One turn sends every row of this set to another row. A few are shown first. Where does it send the rows asked after them?
fodi: [  5  11   8  12 -17   7  -3 -16 -15 -13   1  -8  -2  -8  -4   6   1   5
  -1   0  -1   3]
pepa: [ 12  14  -7  -2  -6   1  -4   3  12 -10   0  -9  -3   2   6   8   4  10
   7  -5   9 -30]
boku: [ 12  15   3   0  -5   2   0  -2  -3   3  -2 -11  -4  -1   4  28  10   2
  -5  -3  12   6]
puz: [  8   8   4   9   7  -2  -2   2   7   7   6   5   3   5  -6  -4   4 -12
   6  12  -6 -11]
romin: [ 13   7  -4  -2  11  -5 -10   1   8   4   0   5   2   7  -4   4   1 -10
  14  -1  -7  -9]
zesa: [  9   5  -5   2  -8   6   8  -3  -4  -2  -2 -16   0   5  12  18  19   2
  -7  12   5   3]
lat: [ 14   9  -1   2   7   3   0   4   9   3  -2  -3  -2   6  -2   8   1   3
  22  -2 -17 -13]
Kup: [  7  12  -8   5  -7   1   0  -1  -4   1   0 -11  -3  -5   5  22  19   0
  -8   5   9   5]
bavob: [  3   7   0   5 -17  10  -4 -18 -14 -15   1  -9   0  -7   4  10   4   7
   7  -2  -6   1]
mari: [  9  10   7  12   4   6   7   5   7   7   4  -3  -1   4  -4   0   4   0
  14  10 -16 -14]
nolen: [ 11  20  -3  10  10  -1  -2 -15 -11   4  -5 -14  -6  -4  -9  -2  13   7
  10   1  -5 -13]
denup: [ 22   1   7   6  -8 -10  -4  -9 -11 -10  -1  -5   1   7 -11   4   6  -9
   0   3   9 -24]
Lugan: [  8   9  -6   1  12   2  -5 -20 -14   5  -3 -13  -3   2   1  -3  13   4
  10   1  -7 -16]
les: [  8   2  11   2 -14   3   0   5   5  12   5  -3   3   3   7  10  -4  -2
  13   3   7   6]
lolu: [ 22   4  -4  -1 -10 -10  -7  -9  -7 -15  -1  -6   2   5  -3  13  10  -2
  19   2   6 -25]
kenug: [ 10  -4 -10   9 -14  -1  -1  12   3   2  -6 -10   1   1   0   3   5   1
   5   0  -5   6]
bokef: [  9  10   5   4  -5   3   0   1   8  -4   5  -6  -2   5   3  -2   2   1
  -9   3  15 -30]
Lorek: [  7 -11   0   0 -12   4   0   5   1   9   0  -6   4   9   9   3  -1  -3
   4   0  -3   4]
zer: [ 10   9   0  11 -16  -3  -1  12   7   6  -1  -6   1  -4  -3   9   1   1
  15   3   4   8]
bil: [ 13   6   3   6 -15   1  -1  -7 -10  -5   8  -8  -4  -4   2  18   9   5
  20  -1  -3 -32]
rebur: [ 13   9  -5  -3  -3  -3  -7   1  10 -10  -1  -6   0   6   3   1   4   1
  -3  -1  16 -28]
vitu: [  7   6   2  -2 -15   5  -7 -22 -12 -18  -1  -7   4   0   5   9   2   3
  10   2   2   4]
lizu: [  9  14   5  -4  12   1  -4 -24 -11   8   1  -9   1   5   3  -1   8   0
  15   7   3 -14]
Mipam: [ 13   3  14  13 -13   1   3  -6 -14   0   8  -6  -4  -1  -6   8   6  -2
   0   0   0 -30]
Bamo: [ 12  24   8   6  10  -3  -2 -18  -9   7  -1 -11  -2  -1  -7   0   8   4
  15   7   5 -11]
Fezu: [  8  15   4   5  -9   7   3   4   9  -3   6 -10  -5   0   6   5   3  10
   1  -1   8 -33]
zav: [ 14   8   6  -4  -5   7   9  -5  -3   1  -4 -16  -1   9  11  24  11   4
  -3   4   8   5]
nupi: [ 10  11  10   5 -14   2  -5 -20 -12 -16  -1  -6   3  -1  -3   6  -1   0
   2   3   7   6]

Fezu -> pepa
nolen -> Lugan
Where do these go?
denup -> Mipam
zer -> kenug
Kup -> zesa
vitu -> nupi
puz -> mari

One turn sends every row of this set to another row. A few are shown first. Where does it send the rows asked after them?
Y: [ -7  -3 -11  -5  23   3   5  -9  -7   0  -4 -15   8  -5]
T: [  9  -1  -6 -10  23   2   0   2  -6   7   4 -15  10   0]
E: [ 14  -4   3 -11  15   8  -3   5  -6   6   5   6   5  12]
P: [-14   4   6 -11  15   6  -3   9 -16   1   4   6   0  -9]
A: [-19  -7  -2 -23  27   8  -4  -6  -6   6   6   8   8   6]
B: [-11   5 -14  -3  -2  -3   9   9  -9   1  12   3   4   8]
J: [-17   0 -10 -14   0   4  -2   8 -13   1  16  -3   4   7]
H: [-12   1  -1   2  17   7  -5 -13  -5  -5  -4   7   5   0]
Z: [-13   0  -4 -21  -1  10   3  -7  -6  16 -10   3   1  -2]
V: [ -6 -10   0 -19   5   6  16 -15 -10   6   5   9  16   3]
F: [  2  -7  -9 -14  17   0  18  -8  -8   9   6 -11  13  -5]
K: [  3   5  -3  -8   5  -2  13  12 -10   8  -9  11   9   5]
X: [-6  4 -2 -7 26 -5  3  3 -3  4  6 16 18  8]
R: [ -4  -4 -11 -16  18   2   8  -8   5  18  -3  13   5  13]
M: [-13  -1 -18 -11  -4   4   3   4  -6   5   3  -3  -4  13]

M -> B
Y -> F
Where do these go?
R -> X
P -> Z
V -> E

One turn sends every row of this set to another row. A few are shown first. Where does it send the rows asked after them?
pili: [  6  -3  -9  21   2  11  -4  -7  -5 -14   5   8  18  12   0   7 -11  -4]
Filu: [  9   5  -8   5  -3  16  -2  10 -24 -15   0  12  12   2  -1   4   4  -5]
dol: [  6   1  -6   8   9  26   6  11   8  -4   6  -9   6  10  -9  -3 -20   7]
logi: [  7   3 -20   9  -2  12  -6   4 -27 -20   0 -11   6  18  -6  -8  -7   0]
bimuv: [  3  -5  -6   7  -6  17   7  -4 -11  -4  -4  -5   6  22  -3 -20 -19   9]
kupu: [  6   4 -23   5  -3  14  -1   9 -16 -10  -4  11  11  11 -11  -3 -16  16]
dudiv: [ 18  18 -11  -3   6  16  13   5 -17 -15  -2  -2  13  -5   5  -5 -11   0]
Fur: [  8  21 -20  12  -3  21  10  -6 -14  -6  -4   0  -6  13  -5   4  -8  -7]
Ver: [  7   1  -4  18   5  22   1   6   7  -7  10 -13   5   2 -12   0 -11   2]
kovap: [ 11   5  -4  11   2  13  -1 -13  -9 -15   5  11  18  17  -1   7 -19  -3]
talu: [  7  19  -4  -4 -13  26  -3   7 -20  -2   0   0   4  14  -9  -2  -6   6]
kevo: [ 11   8 -18  18 -11  13  16  12  -9 -12   7   2  -3  20   4   2  -9  -2]
Tibod: [ -1   5   0   2   7   5   3   1 -12 -19  -3  -1  15  12 -10  14 -11  -9]
gezi: [ -2  -1  -5   4  -6   7  14   6 -10   0   1 -20  11   9  -8  -1  -1  -4]
kati: [ -1  -2 -13  10   2  11  19   2 -13 -10  -6 -19  12  16   5  -4  -5  -3]
bet: [ 15   6   5   0   0  19   6   3   3  -3  -5  -2  10  21   4   4  -8 -14]
bida: [ 10  12   4   2  13  20   3   8 -13  -7   1   0  19   9 -13  13  -3   8]
Kebir: [  5   5  -4 -10   6  24  20   7 -19 -11  -4   2  13  14 -11  -7 -13   6]
Ribu: [ -2   4   8   2  -5  10   7   7 -10  -2  12 -11   8   8 -10   3   1  -5]
Rilot: [ 13  21 -11   5   3  22  14   0 -13  -1  -7  10  -4   6  -1   2 -13  -2]
Seko: [  4   0 -12  12  11  31   7  -9 -10 -14   3   3  13  21  -9  -6 -12   8]
lugiz: [ 16  20 -15   5  17   9   1   7  -7  -5  -3   2   4   7  -8  -3  -4   8]
nuvuf: [ 19  10 -10  15 -14  15   7  14 -10 -16   7 -12   6  12   8  -3 -14   7]
mabap: [ 12  -8  -9   8  -7  18   4  -7  -4  -6  -8  -1   7  19  -2 -19 -14  -6]
valof: [  4   1  -9  22   2  18  -8  -4   1  -9   7  -5  12   6  -8   8 -10  -7]
Rana: [ 15  -3  14   0  -3  19  12   4 -11   1  -5  -3   8  10 -12  -5  -9   7]
mevo: [ 22   4  -8   6 -20   9   0   3 -18 -10  -1   1  11   9  -6   9 -15  -5]
ruge: [ 23   7 -13   7  -4  21  13   2 -16 -15   0  -6   8  -8   1 -11  -6   1]
banu: [ 18   1  -3   6  -6  13   5  -5   6  -7  -7   2   7  21   0  -3 -13 -15]
sedof: [ 13   0 -13  13  -9  22   5   9 -15  -2  12   1  -3  10 -20  -3  -2   4]
Fizi: [  0  -5 -12  12  14  15  14   7 -11 -13  -8  -9  13  14  10   1  -8  -4]
Sozuz: [ 20  15 -16   4   4  -2  -1   8  -4  -8  -5  -5   3   6 -14  -3  -5   4]
gug: [  1   5   8   5   4   9  10   7 -11  -3  14  -1   5   5 -17   7  -6   2]
zinu: [ 16  11  -8  14  -4   6  -1  18  -6 -17   6  -5  -5  19   0  -6  -4  -2]
Dosu: [ 10   5  -2   7  13  23   0   0 -15 -14 -13  15   7  15  -6   3 -18   0]
fepi: [  5  -2   0   4   5  15  10  -4 -22  -8  -3  -5   7  21  -2 -19 -11  11]

Ribu -> bimuv
bet -> dol
Where do these go?
gezi -> mabap
kevo -> zinu
Ver -> kati
logi -> mevo
ruge -> Fur
Filu -> talu
Tibod -> Rana
fepi -> kovap
bida -> Kebir
lugiz -> dudiv

